A state moves one step at a time under one of 8 hidden systems, and each row is a state written as 20 numbers. Each run below is a few steps of one system.
fito, seq 1:
[36 18 8 17 -20 -2 -3 -8 -38 6 -3 5 -26 9 -21 -1 1 -2 8 15]
[-4 -11 24 18 20 -12 -8 14 -13 -13 -13 7 18 -5 18 0 -41 -23 -15 2]
[-9 13 4 -6 -8 -13 14 21 -19 -4 41 -39 -9 20 1 -6 8 -12 -3 -4]
[20 -15 21 18 -18 -26 -1 -26 -1 0 -4 18 3 33 -23 -10 -10 8 -10 15]
[-14 -11 24 -15 41 -20 -1 15 22 12 1 -18 14 8 13 1 -19 -10 10 5]
[2 -6 14 2 -16 -2 -13 1 2 17 35 -19 8 11 -18 9 48 8 -5 -3]
[-8 -23 5 -17 -24 -11 -14 -23 32 4 -20 22 27 3 -1 -12 -14 8 -7 12]
[-2 14 -2 -38 15 2 -9 13 16 29 -1 -21 -8 -14 11 4 9 0 37 10]
Ledum, seq 2, 8 rows:
[-2 4 -36 -28 12 1 17 -2 3 4 3 -25 -18 -11 26 9 10 9 26 12]
[23 -18 -16 29 -1 12 -4 -27 -19 -10 -11 14 -7 -10 -5 23 24 16 -12 8]
[-19 -12 -18 -11 22 12 4 0 7 -19 -26 1 12 -24 29 8 -31 -9 -7 2]
[2 10 -26 -9 -6 14 23 -15 -30 -19 3 -33 -30 8 -12 8 6 0 -5 11]
[8 -11 12 24 15 12 -2 -20 -8 -16 -36 24 2 2 -22 5 -24 -3 -22 4]
[-30 15 4 -22 27 16 12 21 -5 -12 -4 -32 -4 -4 -1 0 -23 -25 -6 -7]
[2 12 7 13 -25 12 9 -11 -18 -14 9 -4 -12 25 -44 -8 11 -2 -25 -6]
[-11 10 29 -2 17 0 -3 8 26 4 -26 25 9 7 -17 -18 -34 -12 -1 -12]
fil, seq 3:
[-27 -16 -6 -24 13 26 -3 -14 5 -11 -6 -35 8 -7 -18 22 15 -4 -20 7]
[-9 0 -11 -22 -36 28 -7 -27 4 -7 -17 -2 1 -4 -34 -1 11 4 -18 7]
[-3 17 4 -30 0 26 -11 -11 7 11 -42 4 -10 -13 -26 -3 -16 -7 12 11]
[1 29 12 -7 4 36 -19 19 -18 11 -9 -12 -12 -25 -21 9 12 -17 6 -6]
[1 27 9 11 -34 20 -15 19 -23 -6 -5 18 1 -17 -11 -13 -11 -20 -13 -15]
[12 37 11 -2 -14 -10 4 22 -16 8 -4 11 -18 5 2 -25 -33 -17 20 -1]
[25 17 29 28 14 -17 -6 26 -24 16 17 4 -11 8 0 -2 -1 -11 14 -5]
[-5 -5 24 29 1 -24 -2 28 -11 -10 26 5 18 11 17 -9 -15 -16 -18 -16]
Tugin, seq 4:
[-2 -26 -12 -10 7 -6 -7 -19 40 9 -22 26 20 -12 18 3 0 20 9 6]
[-6 -2 -28 -23 5 13 0 -4 11 11 14 -26 -7 -14 9 19 40 15 17 4]
[19 -17 -22 19 -23 16 -13 -26 -8 -7 -12 23 3 -20 0 15 24 17 -12 5]
[-12 4 -35 -27 4 23 7 -8 5 -12 -30 -3 -6 -29 18 5 -16 -1 7 7]
[17 13 -21 5 -4 19 10 -10 -40 -8 1 -21 -32 -5 -11 16 18 1 2 11]
[2 -5 -1 22 9 20 -1 -8 -22 -25 -33 18 -1 -14 -5 7 -29 -12 -23 1]
[-21 21 -9 -19 11 12 26 12 -15 -21 -1 -33 -19 8 -7 -7 -24 -18 -8 -3]
[18 6 23 28 1 -7 9 -10 -27 -8 0 2 -17 31 -35 -5 -9 -5 -15 5]
mil, seq 5:
[4 0 8 30 30 23 -17 17 0 3 -12 24 7 -30 6 17 10 -4 -4 -22]
[-24 19 -34 -7 -15 24 18 17 -5 -23 15 -10 -5 -14 11 -5 9 -4 -10 -26]
[24 16 -24 16 -9 -3 26 -19 -10 -7 -11 22 -32 16 -8 -10 -5 16 12 2]
[7 1 10 26 56 -1 7 16 -5 -1 -13 9 -7 -8 15 11 -19 -7 8 -9]
[-19 1 -9 18 8 10 16 17 -13 -21 35 -23 1 5 1 8 22 -4 -23 -25]
[-3 -4 -18 11 -12 -8 31 -26 11 -23 -7 21 -7 30 -14 -18 -13 15 -16 -7]
[-1 0 7 -4 56 -9 18 -1 23 11 -12 -4 -14 15 -2 3 -12 6 22 2]
[-10 -10 14 22 21 15 -7 8 10 3 21 -6 11 1 -18 17 41 6 -17 -22]
fil, seq 6, 8 rows:
[-8 -3 -1 -11 -29 22 -11 -20 -13 -19 -29 5 7 -9 -22 -2 -21 -13 -28 11]
[1 27 6 -32 -4 12 2 -2 -15 7 -21 -22 -23 3 -24 -7 -20 -15 14 19]
[15 14 34 15 1 20 -25 6 -29 11 -9 -2 -7 -6 -35 11 9 -15 -7 3]
[-17 19 25 -3 -17 6 -10 25 -13 -10 -1 1 12 -4 -10 -17 -32 -31 -19 -12]
[12 30 20 -10 -29 -18 1 16 -12 18 18 -6 -15 22 -15 -24 -7 -9 17 2]
[17 0 45 23 12 -21 -22 16 1 22 1 19 11 8 -6 -5 -9 -8 7 -1]
[-19 1 22 -3 3 -19 -7 37 5 5 32 -17 21 3 21 -10 -7 -17 -2 -14]
[11 -8 6 3 -38 -34 -6 1 9 14 32 7 12 19 11 -15 16 12 7 3]
zof, seq 7 (8 x 20):
[-17 -8 23 -7 5 -1 -15 19 -24 -9 10 -36 17 -6 6 8 -16 -29 -21 7]
[6 -6 6 -8 -51 -17 -3 -15 -21 -6 14 -12 3 22 -11 -11 -5 -3 -15 21]
[13 -6 27 -16 6 -26 -10 -9 6 17 -23 1 1 13 -4 -9 -35 -6 18 30]
[-7 -3 36 -14 13 -1 -23 17 -9 17 14 -38 11 -1 -12 13 10 -18 -2 10]
[-5 -13 17 -6 -49 -6 -24 -8 -1 -1 7 3 28 4 -13 -8 2 -7 -26 8]
[3 6 4 -40 -21 -18 -10 -3 13 19 -14 -4 2 -1 11 -16 -25 -5 25 25]
[19 -2 26 -8 5 0 -34 9 -13 32 4 -18 1 -13 -5 18 22 -5 18 20]
[-7 -18 16 1 -27 3 -34 7 -10 -4 -2 5 34 -25 11 5 -6 -16 -24 4]
mil, seq 8 (8 x 20):
[-12 -40 19 -9 17 -20 -5 -18 15 -2 0 -21 24 19 -2 9 -6 1 -16 20]
[-17 -27 11 -29 -2 -1 -10 -22 21 6 1 -27 19 12 -18 10 13 4 -12 18]
[-6 -15 12 -29 -13 12 -23 -26 24 15 -21 -2 15 -2 -28 5 11 6 -4 19]
[-7 5 10 -35 -7 24 -30 -4 14 22 -25 -6 9 -24 -17 7 6 -6 9 12]
[4 19 4 -19 -31 29 -31 6 -9 17 -13 0 -1 -30 -16 3 14 -9 7 4]
[10 27 -2 -10 -34 19 -20 11 -21 6 -19 14 -6 -29 0 -9 -14 -14 8 3]
[18 31 1 -2 -18 3 -8 24 -36 6 -1 -2 -18 -18 14 -7 -18 -19 17 6]
[19 16 10 24 -18 -13 -5 23 -43 -5 14 2 -8 -3 15 -6 -18 -19 -2 0]
nuba, seq 9 (8 x 20):
[-8 8 10 -32 8 23 -12 -14 27 18 -34 4 -2 -6 -31 0 -1 1 12 8]
[-8 21 11 -14 -1 36 -26 18 4 17 -8 -3 2 -29 -19 8 22 -10 5 -12]
[-2 26 -7 -3 -39 26 -17 13 -7 -1 -11 26 2 -27 -3 -13 -3 -9 -3 -15]
[17 34 -7 -3 -10 3 0 17 -16 9 -17 18 -22 -18 12 -13 -25 -9 27 1]
[29 17 11 34 8 -5 -8 25 -33 9 8 13 -14 -13 16 4 0 -8 14 -6]
[4 -1 2 35 -3 -19 8 22 -24 -20 19 13 6 1 30 -8 -19 -12 -14 -15]
[9 -2 -9 10 -2 -37 29 2 -13 -12 23 -8 -13 29 21 -14 -20 3 5 4]
[14 -26 14 23 28 -35 12 -13 4 4 14 -3 -1 32 1 5 1 13 1 11]
Ledum, seq 10:
[-3 -22 39 -3 -10 -27 -26 5 8 13 8 -3 32 8 3 -4 -12 -11 -9 13]
[-4 -7 16 -33 -24 -24 -16 3 7 21 22 -31 13 11 1 -5 8 -4 10 21]
[19 -18 23 -9 -26 -15 -32 -15 5 28 2 3 16 2 -11 5 20 8 8 24]
[-1 -10 12 -27 -10 -4 -36 6 12 26 -5 -6 24 -26 19 8 6 -5 15 17]
[12 -2 -11 -21 -42 3 -24 -4 -15 14 9 -15 4 -21 11 8 23 2 11 20]
[24 -9 -4 -7 -29 -1 -29 -13 -12 11 -23 18 7 -26 17 4 -7 0 10 25]
[13 4 -7 -17 -7 1 -18 10 -31 7 -8 -19 -5 -31 30 12 -10 -15 18 23]
[21 -8 -4 11 -32 -2 -16 -6 -47 -10 -1 -7 0 -14 12 10 -6 -11 -13 22]
fito, seq 11, 8 rows:
[1 19 23 7 4 -11 18 0 5 1 1 5 -15 40 -36 -22 -18 -3 -1 -7]
[-5 5 43 17 31 -10 -3 17 20 13 4 12 8 20 -21 -10 -8 -5 -1 -18]
[-20 4 22 4 -5 -7 -3 21 30 10 31 4 20 16 -11 -15 18 0 -7 -28]
[-1 4 4 -9 -24 -17 0 -3 40 18 9 26 10 18 -7 -25 10 16 12 -11]
[9 3 6 -4 13 -12 -11 11 37 32 -4 27 6 -8 16 -6 9 15 33 -7]
[4 -4 -11 9 -8 2 -19 16 16 17 19 17 15 -26 29 8 35 13 13 -17]
[4 -7 -38 -5 -32 -5 1 -7 12 -3 5 20 8 -19 36 -5 9 17 9 -2]
[21 0 -37 -4 6 -6 10 -9 -4 5 -11 8 -19 -18 36 8 0 16 30 14]
farur, seq 12 (8 x 20):
[-13 13 -8 8 -31 22 -14 24 -6 -7 16 12 14 -26 9 -4 17 -8 -16 -28]
[9 21 -25 -2 -36 -11 17 -1 2 -5 -3 28 -12 4 14 -28 -18 7 13 -6]
[27 9 3 21 29 -23 5 17 -8 14 3 14 -16 -3 29 1 -10 3 31 0]
[-4 -19 1 34 10 -6 -6 19 -13 -14 26 1 20 -13 30 14 11 -4 -21 -17]
[-12 -16 -27 -1 -26 -20 25 -15 4 -27 16 -1 6 20 17 -12 -9 9 -18 0]
[18 -14 -2 3 26 -31 21 -21 8 8 0 -4 -17 30 3 2 -4 18 21 20]
[-7 -31 16 13 44 1 -11 -2 10 4 4 -14 18 -3 0 29 19 3 -11 1]
[-30 -18 -17 -19 -17 17 4 -18 15 -18 6 -19 16 3 -13 6 19 6 -29 -3]
farur, seq 13, 8 rows:
[-11 22 15 -19 -25 -12 -3 21 -2 0 -3 2 5 4 4 -29 -40 -23 3 -1]
[22 20 26 6 -15 -25 -9 24 -21 22 24 -6 -9 13 1 -13 -3 -11 19 5]
[3 -12 35 18 -14 -24 -25 18 0 7 9 20 29 0 12 -10 -15 -12 -10 -4]
[-12 -3 4 -22 -27 -31 -1 18 7 5 31 -18 17 10 26 -19 -8 -7 5 3]
[26 -17 15 4 -24 -38 -13 -11 0 22 18 5 7 18 6 -5 10 11 13 22]
[-5 -32 17 -12 9 -25 -22 1 21 14 -1 -2 32 -7 28 6 -9 -1 5 16]
[-3 -20 -9 -27 -25 -11 -14 -7 -3 8 22 -33 14 -6 17 12 24 4 1 21]
[17 -27 -3 -13 -26 -11 -18 -35 1 7 -21 6 12 -3 1 7 -2 11 1 34]
nuba, seq 14:
[-15 -8 -19 -18 -46 -6 9 -9 -1 -14 28 -21 8 13 0 -8 15 4 -18 2]
[12 -13 2 -17 -1 -11 -2 -35 17 9 -35 13 -3 12 -13 -4 -20 13 11 28]
[-8 -4 20 -14 39 14 -19 13 4 18 -3 -29 5 -18 -2 24 16 -9 9 6]
[-13 -4 -4 0 -45 20 -19 -1 -8 -11 14 -1 20 -14 -10 1 23 -4 -30 -10]
[-1 11 -13 -29 -22 1 4 -14 5 -4 -34 13 -7 -4 2 -19 -38 -5 10 16]
[25 16 17 -3 22 5 -15 11 -20 28 -4 -16 -21 -10 -7 16 12 -6 29 16]
[-1 -7 17 32 -12 12 -24 16 -21 -12 7 13 23 -20 3 8 4 -15 -30 -15]
[-11 16 -16 -19 -28 -14 18 9 -12 -17 3 -7 -5 7 19 -25 -37 -13 -1 3]
Tugin, seq 15:
[18 0 -18 9 1 -25 24 -16 4 -7 -14 26 -17 17 17 -17 -30 12 15 8]
[2 -5 1 9 60 -4 13 10 0 4 3 -20 -12 2 14 19 5 2 15 1]
[-13 -23 -4 32 1 5 7 -2 -5 -25 24 -1 16 9 -2 10 20 4 -38 -20]
[-16 -13 -18 -18 -10 -12 24 -26 30 -16 -12 8 6 23 -2 -18 -21 12 -9 4]
[9 -2 3 -13 33 1 8 -19 12 18 -6 -20 -20 17 -23 14 20 16 20 16]
[-7 -15 14 18 13 30 -21 -6 7 -2 -8 9 18 -16 -23 21 28 2 -25 -15]
[-28 13 -22 -30 -34 22 7 -4 23 -12 -6 3 6 -5 -11 -17 -2 1 -12 -14]
[26 24 -6 -10 -11 6 5 -16 -2 20 -16 9 -33 7 -25 -6 8 12 28 14]
zof, seq 16, 8 rows:
[-14 15 -23 -12 23 36 -1 13 3 -4 -19 -1 -6 -38 14 12 2 -5 9 -13]
[11 14 -29 18 -19 29 6 -3 -29 -15 3 7 -19 -20 -3 10 23 4 -8 -11]
[10 10 -21 19 6 7 15 -3 -16 -20 -27 30 -16 -12 15 -6 -33 -1 0 -5]
[5 21 -11 14 31 4 26 19 -30 -13 10 -19 -29 3 8 5 -8 -10 7 -7]
[9 -3 8 46 6 -5 15 -3 -22 -23 11 12 -7 23 -14 -1 -3 -1 -28 -15]
[-17 6 -1 3 16 -19 34 7 13 -19 3 2 -4 30 3 -23 -35 -5 -7 -14]
[2 8 13 7 19 -13 22 1 11 9 24 -14 -18 40 -27 -7 18 11 9 -8]
[-13 -10 25 17 17 -3 -1 -1 36 3 0 23 19 20 -23 -8 2 7 -15 -23]

Name the system that made each run.
seq 17 (2 x 20):
[5 -29 7 -9 0 -21 -2 -33 29 6 -19 15 13 19 -5 -4 -12 16 0 22]
[-6 -10 6 -28 34 5 -9 -1 12 21 -1 -36 -1 -7 1 23 20 2 18 16]

Ledum
seq 18:
[-11 11 26 -2 -21 -14 -9 31 -20 -2 26 -19 12 9 2 -14 -16 -26 -13 -5]
[9 3 27 3 -37 -32 -5 4 -6 7 17 5 7 28 -9 -25 -16 -8 -4 8]

farur
seq 19 (2 x 20):
[1 -21 -14 17 -9 -16 26 -29 -2 -23 10 -1 -4 32 -10 -2 3 16 -22 3]
[-10 -21 2 -11 39 -2 14 -27 27 -3 -27 -3 1 16 -13 7 -14 10 -1 13]

Tugin
seq 20 (2 x 20):
[14 11 7 -8 -7 -12 -12 9 -4 9 -25 22 2 -16 24 -13 -41 -12 20 12]
[12 11 8 1 -2 -10 -12 29 -31 13 30 -28 -6 -11 23 9 13 -13 16 5]

mil
seq 21:
[12 26 14 -16 -25 -11 0 -2 6 16 -14 16 -14 18 -22 -28 -25 -4 18 9]
[10 17 36 3 20 -5 -22 33 -1 29 3 2 2 -10 3 0 -3 -14 23 -5]

farur
seq 22:
[-17 4 -27 -29 -31 8 21 -23 6 -17 1 -18 -9 16 -17 -11 1 8 -10 7]
[16 1 7 -6 12 13 -5 -30 13 14 -36 14 -14 6 -35 6 3 12 12 16]

fil
seq 23, 2 rows:
[19 -18 -25 2 -29 -11 -1 -18 -29 -6 16 -16 -5 -3 17 15 21 11 -3 24]
[6 -29 -12 -4 8 -2 -8 -24 -9 -11 -32 2 8 -19 23 17 -23 0 -5 28]

Tugin
seq 24:
[21 -15 24 8 -18 -20 -12 -18 -22 10 13 -17 -1 23 -22 6 12 0 -7 26]
[-14 -24 35 -11 9 -14 -16 -5 8 -1 -12 -11 26 9 -6 0 -29 -16 -19 16]

fil
seq 25:
[10 -10 -3 12 10 -37 19 -2 7 -8 -5 21 0 18 28 -16 -37 5 9 4]
[-3 -13 3 4 46 -23 15 11 5 5 23 -27 -4 15 19 12 8 5 13 2]

Tugin
seq 26, 2 rows:
[-16 21 22 -32 7 14 -6 5 24 19 -9 -12 -4 10 -39 -10 1 -7 11 -2]
[7 20 29 8 -17 17 -25 11 3 23 5 14 1 -1 -37 -4 25 -3 1 -14]

Tugin
seq 27 (2 x 20):
[2 1 -3 -8 15 -16 9 -2 9 -3 -30 20 -1 -1 22 -14 -50 -5 14 8]
[8 6 4 10 20 -5 1 24 -31 5 30 -35 -13 -4 15 17 19 -8 9 1]

farur
seq 28 (2 x 20):
[1 -1 -9 19 31 4 0 17 4 -6 -16 27 5 -27 37 6 -19 -2 8 -14]
[-2 6 -29 13 1 2 20 16 -23 -15 34 -22 -13 -6 24 10 22 2 -3 -13]

zof
seq 29:
[11 -5 -11 19 -12 -29 11 15 -21 -5 42 -11 -3 9 33 -1 11 3 4 -3]
[12 -32 -4 19 8 -34 6 -11 5 -9 -1 18 15 7 35 1 -21 9 -1 12]

Tugin
seq 30:
[-3 6 17 9 -10 15 -27 16 26 20 5 28 19 -15 -11 -3 26 5 2 -24]
[-13 14 -14 -17 -31 2 -8 16 29 8 4 24 15 -18 21 -21 0 3 11 -19]

fito
